(in the rows, 128 means zero)
One turn moves each row of this set onto another row. After a few examples, where does it send each row asked below?
J772: [117 112  96 104 130  89 131  98 121 118 121 142  95  99 110 121 135 128
 124 151 123 113 125]
J578: [110 107 119 115 131 114 105 189 159 140 144 165 115 119 125 125 102 116
  97 137 149 125 155]
J301: [121 112 138 114 145 103 152 130 131 134 122  73 113 116 137 122 112 133
  97 127 163 138 141]
J631: [111 113 121 127 126 115 111 189 168 147 120 155 124 141 128 124 118  98
 112 129 154 115 157]
J478: [123 115 106 116 121  92 134 108 126 123 111 124 108 114 130 118 156 101
 145 139 126 103 115]
J9: [ 97 114 128 107 154 118 134 139 162 142  88 117 128 139 110 141 101 148
  84 119 129 150 162]
J681: [121 119 134 123 137 114 160 127 121 143 103  85 119 123 126 124 114 134
 103 137 172 146 147]
J377: [130 110 120 119 117 123  86  99 126 139 128 142 136 114 151 150 131 137
 134 126  90 135 123]
J766: [118 112  94 130 106 111 157 150 147 131 134 165 101 118 101 124 145 103
 134 118 119 134 120]
J887: [126 109 112 123 114 113 140 150 144 130 161 149 110 117 122 129 145  82
 135 124 112 133 107]
J515: [124 109 104 124 124 123 132 116 168 148 138 105 118 126 115 104  74 135
 135 126 170 144 127]
J953: [121 113 101 132 104 113 110 110 144 136  94 144 123 121 139 137 146 150
 142  97  96 122 132]
J566: [129 110 110 126 121 128 131 120 162 151 142 101 124 126 123 105  78 126
 142 128 170 146 121]
J808: [123 111 121 112 136 111 123 127 149 134 167 146 118 131 113 139 131  75
 121 141 109 129 117]
J790: [121 111 126 116 121 112  92 125 121 126 111 174 125 127 123 150  98 155
 124 118 127 153  92]
J907: [118 106 152 107 140 133 123 164 135 140 134 102 140 112 159 142 111 122
 103 123 123 166 123]
J284: [130 112 114 130 102 123 101 112 130 140 110 140 133 117 155 142 146 136
 148 109  95 131 120]
J286: [107 109 147  96 163 122 114 139 152 140 126 105 137 129 133 148  96 131
  82 130 121 156 145]
J975: [123 115 106 106 130  99 125  92 110 126 124 141 109 105 115 128 135 114
 129 167 126 120 122]
J402: [115 107 126 116 129  88  93 130 158 117 104 147 118 144 132 139 114 142
 126  82 120 120  93]
J245: [116 105 151 115 127 123 106 171 142 136 137 140 120 124 144 130 147 166
 127  93 143 118 160]
J499: [127 110 108 124 125 126 129 116 164 150 143 104 122 126 119 106  74 130
 137 130 169 147 124]
J165: [118 109 164 114 136 127  95 160 143 144 138 131 134 140 148 137 147 146
 130 103 142 114 160]
J249: [102 115 121 124 125 127 156 164 152 142  73 121 125 129 121 132 120 150
 106 103 137 158 150]
J942: [115 111 122 122 124 125 107 188 147 147 138 170 124 122 127 130 105 109
 106 148 154 133 152]
J743: [108 108 118 119 132 107 108 190 173 139 133 157 114 130 126 123 110 109
 101 126 149 113 158]
J552: [116 104 121 110 127  94  92 130 141 114 118 163 111 124 126 142 100 161
 117  96 120 137  92]
J530: [120 117 138 119 145 107 153 124 132 140 109  76 119 127 130 124 114 129
 100 132 167 137 147]
J741: [123 115 132 121 132 115 161 134 115 139 113  89 114 110 130 123 112 142
 102 136 170 151 141]
J707: [125 110 103 127 120 123 136 121 169 148 134 104 118 127 117 102  79 134
 140 121 171 142 126]
J837: [120 115 133 125 125 103  93 125 148 130  88 148 135 160 133 145 121 125
 140  96 128 126  94]
J218: [115 110 135 124 117 137 149 180 135 141 102 112 133 112 152 132 127 134
 118 105 133 167 126]
J403: [110 116  92 123 122 108 150 128 154 135 125 171 103 133  78 132 131 108
 119 132 120 131 139]
J955: [118 111  96 110 124  84 138 107 132 116 114 131  94 105 120 115 148 120
 133 134 123 103 121]
J514: [121 110 111 113 127 113  86  88 138 135 123 147 126 118 133 149 121 152
 119 124  88 129 137]
J816: [123 111 135 115 137 108 156 136 121 133 125  81 110 105 137 120 111 141
  98 129 165 146 138]
J310: [115 115 124 129 121 126 110 189 152 151 124 163 130 135 129 128 115  97
 115 143 158 127 153]
J746: [115 111  99 121 119 107 100  95 149 133 102 149 118 122 126 142 130 161
 124 107  92 120 143]
J14: [112 108 143 115 126 129 111 163 134 140 128 157 118 122 126 134 137 181
 120 105 147 128 170]
J918: [113 116 108 113 141 108 128 114 155 137 145 160 114 141  85 141 123  91
 111 147 114 128 137]
J208: [127 110 107 129 118 126 135 123 166 149 136 101 121 126 123 102  81 128
 143 122 171 144 122]
J760: [124 117 133 126 120 117  93 121 125 135  93 165 140 150 127 152 111 132
 138 118 133 147  92]
J188: [117 114 163 113 142 134  92 145 136 151 129 143 141 148 132 145 138 148
 124 123 147 122 170]
J151: [126 118 112 113 125 101 126  98 113 129 117 130 116 114 128 126 147  97
 142 160 127 114 115]
J547: [113 114 150 114 135 135 101 147 130 149 123 159 130 137 118 143 132 170
 118 124 149 130 177]

J514 turns into J377
J578 turns into J942
J9 turns into J286
And these:
J165 turns into J245
J515 turns into J499
J918 turns into J808
J772 turns into J975
J837 turns into J402
J301 turns into J816

One turn moves each row of this set onto another row. After a few examples, where does it send each row asked below?
J42: [152 163 124 134 160 151 148 117 115 140 139 104 108 151 117]
J902: [137 107 137 121 128 126 152  92 126 162 137 119 172 138 122]
J265: [113 114 139 109 126 130 116  84 116 150 134 114 125 146 127]
J314: [114  98 114 110 123 120 109  97 116 140 128 128 129 143 138]
J858: [127 140  98 142 166 106 141 145 135 135 149  94 107 115 101]
J130: [127 171 124  99 138 137 136  93 141 144 156 109 127 127 113]
J692: [128  80 134 124 146  97 128 138 132 129 136 143 137 107 126]
J31: [156 120 129 141 150 134 101 127 143 141 144  90 119 128 115]
J225: [128  72 130 119 128 118 146 107 129 140 132 108 120 154 123]
J878: [123 139 131 108 130 146 154 148 145 128 128 162 146 131 150]
J219: [127 121 134 108 111 132 168 136 142 151 138 160 148 132 149]
J305: [142 157 120 114 158 123 128 175 130 141 141 149 121 117 113]
J187: [158 110 134 127 128 127 166 174 126 120 153 128 139 110 116]
J832: [102 116 119 136 142 147 166 148 116 120 146 119 117 107  90]
J868: [132 129 129 157 120 128 159 149 128 130 140 110 119 137  71]
J656: [127  94 132 129 143 136 112 124 119 126 146 130 130 129  74]
J123: [124 181 122 132 151 116 148 121 137 147 151 115 123 149 146]
J838: [128 105 104 151 119 121 153 139 107 119 172 109 116 126  98]
J391: [142 172 128 140 142 111 133 118 138 135 124 102 123 151 142]
J985: [123 134 116 108 139 120 176 143 137 122 151 176 117 132 125]
J270: [111 141 123  92 134 101 165 146 132 143 165 133 152 146 139]

J187 turns into J656
J391 turns into J878
And these:
J270 turns into J902
J123 turns into J219
J42 turns into J985
J692 turns into J31
J832 turns into J838

One turn moves each row of this set onto another row. After a few examples, where does it send each row asked below?
J525: [147 118 108 113 125 186 137 143 134 134 116  92  70 114 128 138 106 111
 118 144 110 105 152 138 140 117 133 144 151 146 105 134]
J710: [161  89 119 128 167 159 139 140 130  95 103 104  93  93 127 137 135 104
 101 116 126  93 120 121 132 130 108 127 121 129 110 110]
J174: [148 155 104 122 128 159 113 141 128 144 100 127 105 113  92 118 114 117
  79 116 143  84 112  94 143 113 136 111 141 107 114 117]
J568: [106 162 145 124 122 101  87 165 113 114 131 160 128 143 121 120 136 140
 118 145 104 117 118 129 133 113 114 137 117 136 129 139]
J577: [151 111 103 108 156 159 133 137 137  95 117  95  96  94 124 152 140  99
  89 111 142 106 124 129 131 114 108 141 138 123 116 108]
J321: [120 133 146 124 155  99  87 133 145 131 140 151 152 121 120 120 106 136
 141 142 119 100 147 146 150  95 137 124 102 140 110 119]
J211: [115 143 153 121 137  90  98 165 124 111 141 151 143 148 115 126 148 136
 117 145 106 118 106 125 138 112 114 132 122 147 116 143]
J768: [129 109 145 122 140 128  87 166 102 125 124 126 171 142  87 127 141 124
 136 141  82 148 119 120 142 106 131 146 123 139 101 125]
J527: [148 118 106 122 146 172 124 139 120  98  98 110  78  88 132 135 124 107
  98 114 132  97 136 129 125 127 105 138 122 116 126 104]
J386: [150 109 116 121 128 185 141 142 131 133 111  96  68 113 129 131 103 112
 122 146 104 102 151 133 140 123 133 139 145 149 101 135]
J379: [160 128 118 128 146 146 127 142 137 141 106 121 118 118  86 120 124 113
  82 120 138  80  98  86 148 115 139 100 141 120  98 122]
J904: [127 111 147 129 137 135  82 166  93 126 112 133 163 138  91 118 133 128
 142 141  77 142 124 119 141 114 129 143 113 136 105 124]
J401: [148 122  99 111 147 166 126 138 129  97 109 101  86  92 128 147 132 102
  91 111 140 103 134 131 128 118 106 143 132 117 124 104]
J107: [117 137 145 125 151 103  86 133 140 132 135 154 147 120 122 119 104 137
 143 143 119 100 151 147 149  97 137 126 101 136 115 117]
J30: [154 104 114 110 136 177 148 144 145 132 125  83  83 120 122 143 114 106
 115 144 112 108 141 136 144 113 135 141 158 155  95 138]
J585: [109 151 152 129 130  98  92 166 111 112 127 162 131 143 121 115 137 142
 122 146  99 112 114 125 134 118 114 130 111 140 124 142]
J534: [144 105 154 139 142 139 146 166 127 133  95  61 137 117 134 125 109 125
  86 146 106 113 135 147 149 112 139 157 145 110 139 134]
J320: [152 145 112 132 132 159 117 142 124 145  94 132 103 113  93 111 113 120
  84 119 135  78 111  89 142 118 135 102 133 109 110 118]
J688: [115 144 142 121 146 105  82 133 141 131 137 151 146 118 122 121 102 136
 141 142 122 103 152 149 149  93 137 131 103 134 117 116]
J691: [118 136 128 108 122 135  75 163 102 127 127 124 163 139  89 133 137 123
 128 134  93 155 130 131 141  97 130 157 131 127 114 119]
J660: [141 110 150 134 140 139 145 166 129 132  98  59 137 118 137 128 109 124
  83 145 109 116 137 151 149 110 140 160 149 107 141 133]
J262: [144 104 155 142 141 140 144 166 123 133  89  65 132 116 137 120 106 127
  88 146 103 112 136 148 149 116 139 156 141 108 140 133]
J917: [110 156 144 115 131  92  95 165 126 112 144 149 143 149 116 130 147 134
 113 143 111 122 109 130 137 106 115 138 126 142 121 142]
J876: [121 126 139 127 124 141  76 166  87 129 108 136 153 136  95 116 126 131
 141 139  77 145 132 123 137 113 129 147 113 129 114 120]
J874: [115 142 155 129 137  92  97 168 118 110 132 158 138 145 117 119 141 140
 121 148  99 114 107 123 136 118 115 129 114 146 117 143]
J156: [154  99 123 122 137 180 146 143 134 131 112  93  75 115 127 132 106 113
 123 148 102  99 146 131 142 125 133 135 146 154  95 137]
J666: [139 115 150 136 136 146 139 166 122 135  90  65 130 115 138 124 104 127
  86 144 106 114 142 150 147 113 138 161 144 104 145 132]
J595: [140 115 148 134 135 143 141 166 126 133  97  61 133 116 136 127 109 126
  84 142 108 117 140 151 148 110 138 162 148 106 144 132]
J500: [142 111 153 139 138 144 141 167 120 133  88  66 128 116 138 120 104 127
  89 146 102 112 140 149 146 115 138 158 141 106 143 131]
J606: [114 147 139 118 148 102  84 133 143 132 142 149 149 120 119 124 106 135
 139 140 126 105 151 150 149  91 138 131 108 134 117 116]
J114: [159  93 114 117 167 153 139 138 139  95 115  96 101  95 123 146 141 100
  93 114 134  99 118 122 133 120 109 132 132 130 110 110]
J755: [116 139 131 116 117 142  72 163  91 129 116 132 153 137  94 124 128 128
 134 136  86 150 137 129 137 105 129 155 122 124 120 117]
J228: [150 151 103 116 131 153 119 140 136 144 109 119 113 116  87 126 122 112
  75 114 148  88 107  94 145 105 136 113 149 110 110 118]
J347: [149 116 109 108 128 181 142 142 141 132 123  86  78 117 126 143 111 108
 114 144 115 110 149 138 141 112 134 145 158 150 100 134]
J939: [159 131 120 134 143 153 124 143 128 143  95 129 111 114  89 111 116 118
  86 121 133  75 105  85 146 121 136  98 133 116 103 122]
J509: [117 142 142 116 152 100  86 133 149 131 144 148 153 121 118 125 108 133
 137 141 127 105 148 149 151  89 137 130 110 138 113 117]
J161: [104 165 139 114 123  97  89 165 120 113 140 154 133 145 119 127 141 137
 113 143 111 121 116 132 134 108 114 140 125 138 127 139]
J358: [156 101 115 130 157 167 132 139 120  97  95 111  81  89 132 132 127 107
 103 116 125  91 129 122 129 132 105 128 115 122 118 108]
J643: [119 135 145 120 156  96  88 132 147 132 144 147 155 122 119 123 108 134
 140 142 122 103 146 148 152  92 138 126 107 140 109 119]
J941: [157  96 120 117 141 176 150 143 142 131 120  88  82 118 123 139 112 109
 120 146 107 103 140 132 145 120 135 137 152 158  91 137]
J811: [157 137 110 118 140 147 124 141 140 142 111 117 121 118  85 127 126 111
  76 117 146  85 101  91 149 107 136 107 149 117 102 121]
J626: [124 121 136 110 134 129  83 163 107 125 130 121 172 143  85 134 141 121
 130 138  91 154 122 126 144  99 132 153 131 135 105 123]

J174 turns into J320
J904 turns into J768
J941 turns into J30
And these:
J710 turns into J114
J500 turns into J262
J107 turns into J321
J917 turns into J161

One turn moves each row of this set onto another row. After a few examples, where does it send each row asked below?
J145: [120 139 129 137 119 117 121 150 160 115 119 134 109 148 155 135  93 121
  88 138]
J961: [125 147 167 110 133 131 127 190 137 100 140 151 112 133 143 130 132 108
 139 123]
J724: [142 112 150 128 171 100 122 109 121 124 147 122 156 114 123 139 135 142
 108 116]
J22: [131 187 147 129 144 125 171 125 159 121 131 124 111 116 148 157 110 130
 102 122]
J645: [152 208 149 130 137 129 149 128 131 126 134 124 115 121 149 149 122 134
 150 136]
J118: [118 158 143  98 154 114 113 100 144 103 122 147 118 125 169 132 121 157
 114 103]
J227: [163 128 187 135 144 151 127 145 100 138 128 101 138 119 134 121 123 119
 125 105]
J709: [128 114 142 123 113 125 104 102  96 126 121 115 103 131 155 141 103 138
 128  89]
J722: [144 107 161 124 146 124 115 126 156 120 133 127 110 120 106 152 111 132
  78 118]
J366: [129 139 155 139 157 133 139 118 124 118 105 149 108 116 156 162  61 137
 119 115]
J173: [133 167 136 137 108  99 102 157  93 115 158 130 111 119 149 129 126 131
 109 138]
J877: [157 140 117 113 143 109 117 149 117  95 113 131 126 143 145 172 137 106
 132 129]
J140: [128 143 174  91 130 133 139 120 114 149 144 145 141 131 162 162 107 112
 119  97]
J686: [146 147 159 118 125 146 124 170 130 129 161 156 117 142 137 101 100 108
 131 111]
J154: [122 166 163 123 137 118 109 128  96 121 138 131 113 128  92 154 119 139
 160 129]
J389: [145 151 172 137 105 156 122 164 119 138 104 118 134 116 147 119 114 120
 129 127]
J977: [122 160 145 141 130 122 133 170 139 104 119 132 105 139 129 146  78  92
 115 105]
J893: [135 124 144 129 145 114 165 130 151 121 128 128 118 120 134 158 119 125
 179 123]
J246: [143 129 128 128 106 130  93 108 111 120 110 128  99 133 130 141 105 158
 110 132]
J676: [158  86 142 125 145 115 130 129 152 128 141 127 120 112 148 133 111 118
 159 116]
J340: [156 175 123 115 141 135 147 140 141 136 140 155 120 124 103 127  99 139
 121 149]
J806: [105 111 157 126 144 125 111 138 146 120 130 131 122 139 152 134 125 122
 170 136]
J650: [152 113 158 136 183  89 120 132 120 114 127 130 138 115 114 151  93 120
 128 109]
J422: [141 155 144 128 149 142 129 119 135 110 170 112 115 149 131 129 149 137
 107  88]
J470: [173 135 153 132 135 118 101 137 145 120 134 129 112 124 105  95 114 127
  95 126]
J309: [127 174 140 114 185 103 140 137 148 103 123 142 111 115 152 114 117 149
 131 111]
J544: [124 152 158 151 116  93 121 113  96 115 147 120 108 111 152 135 107 158
  96 133]
J780: [167 141 149 140 144 125 115  99 106 130 137 147 114 145 143 140  61 137
 115 102]
J504: [133 134 159 151 123 168 141 141  99 120 128 111 119 118 163 142 123 149
 142 104]
J573: [164 154 150 135 143 120 156 143 125 135 151 138 116  97 103 124  74 140
 138 109]
J980: [165 172 145 126 128  97 138 131  87 105 136 114 118  90 147 137 132 144
 120 121]
J696: [133 154 159  95 157  75 118 124 145 127 140 134 134 120 153 112 141 128
 122 114]

J340 turns into J780
J696 turns into J980
J650 turns into J22
And these:
J470 turns into J573
J140 turns into J877
J544 turns into J389
J893 turns into J118
J724 turns into J645

